Named moves, each a turn or a mirror, and the order they were made in; the first pair answered
move k_906:
[-10  -2  -8  20 -13  -8  -5  11   7 -11  -6] => [-11   0 -10  21 -11  -5  -6   8   9 -13  -6]
[-3 19  2  0 -6  6 27 -9 -9 -4  6] => [ -1  10   7  -3 -14  -3  29  -1 -15   0   5]
[  7  16 -16  -1  15  -2   3 -10  -4   1 -14] => [ 12  -1  -6  -7   2 -18   5   5 -16   7 -16]
move k_384:
[  1  -3  -1  -7  -7  10   1   4  -4 -10   0] => [ -3  -3  -1  -4  -9   2   2   9  -7 -10  -3]
[ -3  -3   3   5  10 -18  -3  10  -3   3  -8] => [ 7 -1  1 -8 17 12 -5 -8  4  2  3]
[ -6  26   1  21  -9   4  30 -11   2  -7   4] => [ -6  26   1  20 -10   6  30 -12   1  -8   3]
move k_862:
[ -3  -5  -7   4   2  -2 -14  -2   7  -6  -7] => [  0  -8   4   5  -4   5 -11  -9   8   1  -6]
[ -4  10 -11  10   2  -6   3   6  -2 -12  -1] => [-4  9 -1 14 -8 11  5 -4  3 -8  0]
[11  0  0 -3  3 -5 -2 10 -1 -6  3] => [  6   4  -5   0  -1   2  -5   6   3 -11   4]
Now pairs of rows:
(two moves a pair)
[  1   6  -9   4  24 -12  -9   0  -3 -12  -2] => [-11   8  -7  20   6  -9  -9  -3   2 -15  -7] => k_862 k_384
[ -7  -4   5  18 -22   3  -4   3   7  -4   1] => [ -5   9   8  19  -3  14   2 -12  14   0   3] => k_862 k_906
[  5 -13  -8 -12  -9  12 -10   4   4  -3   5] => [ -6   2 -18   1   2  10 -10  -1  12 -11   1] => k_384 k_906
[  1   0  19  14  15 -19   1   2   6  13  -9] => [  4   7  14  10  23   0   0 -13  15  10  -3] => k_906 k_384
[-1  1  3 14  3 12  8 -4  3 -3  3] => [ 2 -9  4  9  0 -7  9 12 -8 -1  2] => k_906 k_862
[ 0 13 -9 -1 17  1 11 -7  4 -1 -4] => [  2   9   0  -1  14   7  14 -13   4   6  -5] => k_862 k_862
[  7   9  -5 -16   4  -9  10   4 -10  -5   8] => [  3  13  -6 -12   6 -10  10   4  -8  -6   7] => k_906 k_384
[  1 -13  17  -2 -17   6   1   1   1   4   1] => [ 6 -6 21 -5  5  4  8 -5  1 11  2] => k_906 k_862
[ -5   2 -18   2  -2   4 -11   4   8 -16  -4] => [ 9 -9 19 -7 -5  7  5 -3 -1 14 -2] => k_862 k_862
[  0   5  -7   0  15  -6 -13   0  10 -15  -6] => [ -4  -3  -7   3  -6  -3 -16   2  10 -18  -7] => k_906 k_862
[  1  11 -11  -5 -11   7  15  -1  -6 -10   6] => [ -2   7  -1  -1 -17  -4  19   4 -10  -3   3] => k_862 k_384
[16  3  9 -4 26 -6 -9 -3 -1 11 -5] => [ 12  -6   1  -4  15 -20 -15  13  -7   4  -8] => k_862 k_906
[-10   4   1   6   9  -3  -5   3  10  -2   2] => [ 1 -3  5 -6  6  9 -6 -2  9  2  8] => k_906 k_384
[-10   5  -2   8   6  12   0  -7   6  -3  -3] => [  1 -11   7  -6  -5  16   1  -4   0   5   1] => k_906 k_384
[-10   0  13  17   6 -16  -4   4   4   9 -11] => [ -1   4   4   6  14  17  -8 -16  16   3   0] => k_862 k_384
[-13   3  -8   9  11   0 -12   5  11 -12  -5] => [ -6 -16  17   7 -12   2  -7   7   2   4  -7] => k_862 k_906
[ 10  -1  20 -13   5   6  16  -9  -2  14   8] => [  6  11  -4 -13  25  -9  10   1  -2   0   8] => k_862 k_906
[ -2  16  -7   7  -4   4 -10   2   4  -9  12] => [  1   5  -1   5 -18  -1  -9  10  -3  -4  11] => k_906 k_862
[ -5   5   4   8   4 -27  13   7  -5   7  -8] => [-13   8 -10  13  -4 -24   6   9   0  -5  -9] => k_862 k_906
[  8  -2  -9 -15   4  -3  11   4  -6 -11   3] => [ -2   0 -13  -4  -5  -9   9   6  -5 -17  -2] => k_862 k_384
[  0 -15  -1  -3 -13  -4 -10   8  -4   6   0] => [-13   1 -10  13  -3  -8 -11   4   4  -2  -5] => k_906 k_384
[  2   1 -16  -8   8   1  -7   3   0 -11   2] => [  9  -6   7  -8  -2  15   1 -10   1   6   4] => k_862 k_862
[ -1 -12 -14   1 -14 -11 -12  19 -14 -23  11] => [ -1  -1   4  10 -15  30  -5 -16   4 -13  15] => k_906 k_862
[-20  21 -14  17  10 -16   2  17  11   2  -7] => [  4  14 -13 -10  15  29   1  -6  20   5  11] => k_906 k_384
[ 3  5  7  4 19 -8 -1 -2  7  4 -5] => [  4  -5   8   4   7 -16  -4   9   1   4  -7] => k_862 k_906
[ -2  -3  13   4  -3  12  -1 -15   2   6  -3] => [ 5 -5 15 -7  9 -3  2 -7 -7 13 -2] => k_862 k_384
[ 1  2 10 -3 -5 -7  9 -3  3  3  1] => [  5   5   3 -11   4   0   6  -6   6  -1   6] => k_862 k_384
[  1   0   2 -10 -15  -9  18   0 -20  -4   6] => [ -6   6 -11  -3 -19  -1  12  -3 -13 -17   5] => k_862 k_862
[  0   3 -20  -3   7 -11  -1  11  -6  -8   0] => [-12   6 -17  10 -10   0  -2   4   2 -12  -3] => k_862 k_384
[-2  7  5  0  0 10 10 -9  2  2 -1] => [  1  -1   2  -6  -1 -11   9   9  -7   2  -3] => k_906 k_862
[ -1 -10   7  -2  -7  -5  -8   9 -11   1 -11] => [-11   7  -2  10   5  -1  -9   1  -1  -8 -15] => k_906 k_384
[  7  -4   6 -14  -7 -10  14  -6  -7   7  -2] => [ -6  10  -1   1   0 -19  15  -5  -3   0  -9] => k_906 k_384
[ -1 -14 -10   2  -6  12  10  -1  -3  -5  13] => [ 1 -9 -7  1  1 15 12 -6 -1 -2 14] => k_862 k_906
[ 11  -9   5  -3   2  -3 -10  -6  -9   4   0] => [  2  -3   1   7   5 -13  -9  -2  -8   2  -5] => k_906 k_384
[-6 -1 12  5  4 -8  2  5 -5  4 -7] => [-13   4   1  11   1  -1  -4   1   1  -6  -8] => k_862 k_862
[ 3 -2  0 -6  5  8  4 -7  5  6 13] => [-9  9 -5  8 10 -4  3 -3  6  1  8] => k_384 k_906
[ -7  24   2  12   9   1   6 -11   2  -1  -2] => [ 10   4  12  -9  -1  18   6 -13  -3   8   7] => k_906 k_384
[ 11  -2   3 -13   6 -21  15  10 -18   8   7] => [ 10   5 -20 -18  17  -7   5   3 -10  -9  13] => k_384 k_862
[ 9 -8 20 -5  3 -4 -5  0 -3 15  0] => [ -4   4 -12   4   4  -3 -19   5   6 -12  -2] => k_862 k_862
[ -9   2 -16   3  -3 -14  -5  12  -2  -6  -8] => [  8   0  -3 -12  -1  21   0 -12   6   5   3] => k_384 k_862
[-1  9  0  4 -8 -2 14 -3 -6 -2  2] => [ 4  8  2  0 -4 -2 15 -4 -7  1  3] => k_384 k_862
[ 15   1  -8 -16   8   5  -3   3  -5   8   4] => [  4   2 -15  -6   2 -11  -7  15  -7   1  -3] => k_862 k_384
[-12   3  -3   3  -2 -26  -6  26  -1   2 -15] => [ -9   9 -13   1  -6  27 -12  -6  20 -10  -5] => k_862 k_384
[  3   4 -12  -5   1   2 -11   8  -3 -11   2] => [  5  -5   2  -6 -15   7  -8   6  -4  -3   2] => k_862 k_906
[ -5  12   7   7   2 -18   6   5  -4   6   3] => [-9 20  1 10  5 -8  2 -4  3  0  3] => k_906 k_862
[ 8  2 -1  0 21  1 -5 -1  5  7  9] => [ 4  4 -4  5 16 10 -8 -7 10  3  9] => k_862 k_862
[  4   6 -25 -14  13   8  -6   3   1 -13   7] => [-12   7 -19   6 -10  18  -6  -4   8 -15   2] => k_384 k_862
[ -8   9 -17  -7  -8   5   3   0  -3 -18   7] => [ -2   1 -12 -15 -14   7   3   3  -6 -14  10] => k_906 k_384
[ -2   1 -17   4 -24  16  10  -5   6 -23  11] => [-10   2 -18  13 -26  -1  10   3   2 -25   6] => k_384 k_906
[-10   1   6   4 -17  -3   8   7  -2  -2   3] => [-1  0  7 -7 -9 15  8 -5  2  0 10] => k_862 k_384
[ -3 -13   7   4  -6  20   3 -10   4   0  -2] => [  1  -3   8  -1  16  15   8 -13   4   4  -1] => k_862 k_906
[ -8  13 -10  11  -2  23  -2 -18  11 -12   2] => [-18   3  -4  22 -17 -15   0   8  -3  -8 -11] => k_384 k_906
[ -8  16 -14   8  -5  -1  12   1  -5 -16   7] => [ -1  10   4   3 -10  15  18 -12  -4  -4  10] => k_384 k_862
[ -3  -3 -16  -2  -4  -9  -7  13  -2 -14   1] => [  2 -10  12  -1 -19  12   2  -5   3   4   3] => k_862 k_862
[-1 -6  5 -4  4 -2 -3  3 -1 10  0] => [-7 -1  2  4  8 -6 -3  3  1  7 -3] => k_906 k_384
[-1  8  6 -1 -6 -2 18 -1 -9  4  4] => [-4 14 -6 -2  3 -4 15  1 -7 -3  4] => k_862 k_906
[ 1  2  8  2 -7 -1 12 -3 -7  5 -1] => [ 2  8  6  0  4 -4 14 -3 -8  5  0] => k_906 k_862
[ 6 -1 -1 -3  1 -6 -2  6 -6 -5  1] => [ 2  5 -4  0  6 -5 -3  3 -3 -8  0] => k_906 k_384
[  6   4  -4 -14  21  -4  -3  -8  -1  -2  -3] => [  7 -11   1 -16   0 -14  -5   6  -8  -1  -4] => k_862 k_906
[ 8 -7 -9  4 -1  6 -9 10  3  2  6] => [10 -9 -1  3 -4  8 -6  7  1  8  6] => k_862 k_862
[  4 -11  -8  -2  -2   7  -3  -4   1  -1   1] => [ -2 -12  -7   5  -8  -1  -2   0   1  -2  -4] => k_384 k_862
[ -6   2  10  10 -11 -11  -1  -1  -4   3  -7] => [-10  11   1  12   0  -5  -3  -7   3  -3  -7] => k_862 k_906
[ 13  -9   0 -13  13   6  -7   1   3   8   6] => [  6  -4 -13  -7   9  12 -12  -1   9  -2   5] => k_862 k_862
[10 -9  3 -3  5  9  8 -7 -2  7 11] => [ 9 -4 -6 -6 15 -1  6 -3 -4  2  9] => k_862 k_906
[ 9  6 16 -9 19  4  9 -4  0  3  8] => [-2 14 11  1 23 -7 10 -1  0 -1  2] => k_384 k_906
[ -1  -9  -9   6  10  -7  -8  -1   2   4 -10] => [ -1 -15  -5   6  -2  -5  -8  -1   0   6 -10] => k_862 k_906
[  3  -8   8   0   5  -1 -10   5   6   8  -2] => [ -2  -4   5   6   8  -4 -10   4   7   7  -5] => k_906 k_384
[  3   0  19   0   1 -10  19   3 -12  14   4] => [  8   6  15  -5   8  10  17 -11  -5  11   9] => k_384 k_906
[ 7 -3  9 -6 -9 11  7 -7  1 10  6] => [  2   1 -14  -9   5 -11   2  10  -3  -6   5] => k_862 k_862
[ 10  -6  16  -9  13 -10  14   0 -11  22   1] => [ -6   8   9   8  22 -20  14   0  -7  15  -6] => k_906 k_384
[ -2 -12 -13  -1   2  13 -13  -8  15 -15  -6] => [  4 -26  -6  -7  -9   3 -13   2   6  -8  -5] => k_906 k_384
[-2  2 -3 11  7  9 -3 -7 14 -8 -1] => [  1 -14  -1   6  -8  -9  -4  13   2  -6  -2] => k_906 k_862
[ 13  -3   5 -11  -3   0   8   0  -7   7   2] => [  5   1 -12  -6   1 -10   3   9  -7  -5  -2] => k_384 k_862
[ -9   2  14  17   0 -12   4  -1   0  10 -14] => [  2   5   3   0  13  17  -1 -18   9   5  -2] => k_862 k_384
[ -5 -11  10   5   3  -5 -11  10   0   3 -12] => [  0  -9   2   0   8  15 -16  -1   7  -4  -6] => k_862 k_384
[ 15 -15  11 -11 -13  12  -4  10  -6   9   7] => [ -9   0   4  16  -8 -19  -3  21  -6   1  -9] => k_906 k_384
[10  9 11 -5  4  1 23 -9 -6 10  7] => [  3  19   6   3   9  -2  22 -10  -4   7   4] => k_384 k_906
[-16  -6   6   3 -12 -11  -9   2  10  -6  -7] => [-13  -9  15   0 -11 -13  -5   1   7   2  -7] => k_862 k_862
[ -5 -10  14   9   0  -1 -13   2   8  12  -9] => [  2 -10  11  -1  10  -5 -12   4   6  15  -7] => k_384 k_862
[ -3  -4   5  -7 -15   9   5   6  -1   4   7] => [-4 -3 -7 -9 -7 -4  2 15 -4 -3  6] => k_862 k_862
[ -5  13   5   1   5 -10  12  -2 -15  -3  -2] => [ -7   9   0   2  -3 -14   9   4 -16  -8  -3] => k_862 k_906
[-7  4 -3  6 -5 -1 -4  1  1 -2  0] => [ 0  0  6  1 -4  8  0 -5  0  6  2] => k_384 k_862
[ 6  4  5 -1 21 -7 -9 -6 10  7 -4] => [  0   5  -2   5  18 -12 -11  -1  11   2  -8] => k_862 k_384
[-11   9 -20   5  -6   1  11   3 -13 -13   4] => [ -6  -1  -3   6 -22   7  15   0 -15  -1   4] => k_862 k_906
[  6 -14  10  -3   2  21  -7   6  -3  -2  -9] => [ -2 -12   6   4   0   3  -9  17  -6  -7 -15] => k_384 k_862
[  2 -17   9  -9 -12 -11  -9   4   4   6 -10] => [ -7   4 -11  -2   7   0 -14  -7  17 -10 -10] => k_862 k_906
[  5 -23  17 -12  -2  14   0   1   1  12  -2] => [-1  0 -9 -9 28 12 -6 -4  9 -4  0] => k_862 k_906
[ 14  -8   9 -12   2   6  -1  -6  -3  10  -1] => [  4   0 -18  -8   8   1 -11   1   2 -10  -3] => k_862 k_862
[10 -8 15  0  4  6 -1 -7  1 13  7] => [ 6  2 -2 -1 23 -3 -6 -5  2  3  7] => k_862 k_906
[  0   9  -4  -9   1   4   9 -10  -1 -17  16] => [  5   4   7 -14   3   0  15  -8  -8  -7  17] => k_862 k_862
[ 3 -4 -4 -7  5 12 -7 -3  6  0  3] => [-10  -2  -6   8  -6  -1  -8   5   4  -4  -5] => k_384 k_862
[  6 -14   9  -7  -7  -6   3   8 -11   7  -2] => [  7  -1   1  -9   8  20   2 -11   3   0   4] => k_384 k_906
[  0 -14   2   2   2  -6  -3   8   2   5  -5] => [  1 -11  -7  -1   4   9  -8   0   9  -2  -1] => k_862 k_384
[  3   6  -9  -2  14   8  -2   7  -6 -13   3] => [ 7  2  9 -2  6 19  5 -4 -6  0  5] => k_862 k_862
[ 3  2 -9 -6  5  0  2 -2 -4 -6  7] => [ -3   1  -6   3  -3 -11   4   3  -7  -6   1] => k_862 k_384
[  1   6  -8  -2 -13   9  13  -3  -4  -8   7] => [ 2  6 -1 -4 -8  9 16 -7 -5 -2  8] => k_862 k_906
[  5   0  15  -4  10 -10   9   0  -7  14  -2] => [ 7  4 12 -6 15  2  9 -9 -2 11  2] => k_384 k_906
[-8  7  5  1 -4 -7 11 -5 -7  0  7] => [-3  2  7 -4 -7 -3 11 -5 -8  1  9] => k_384 k_906
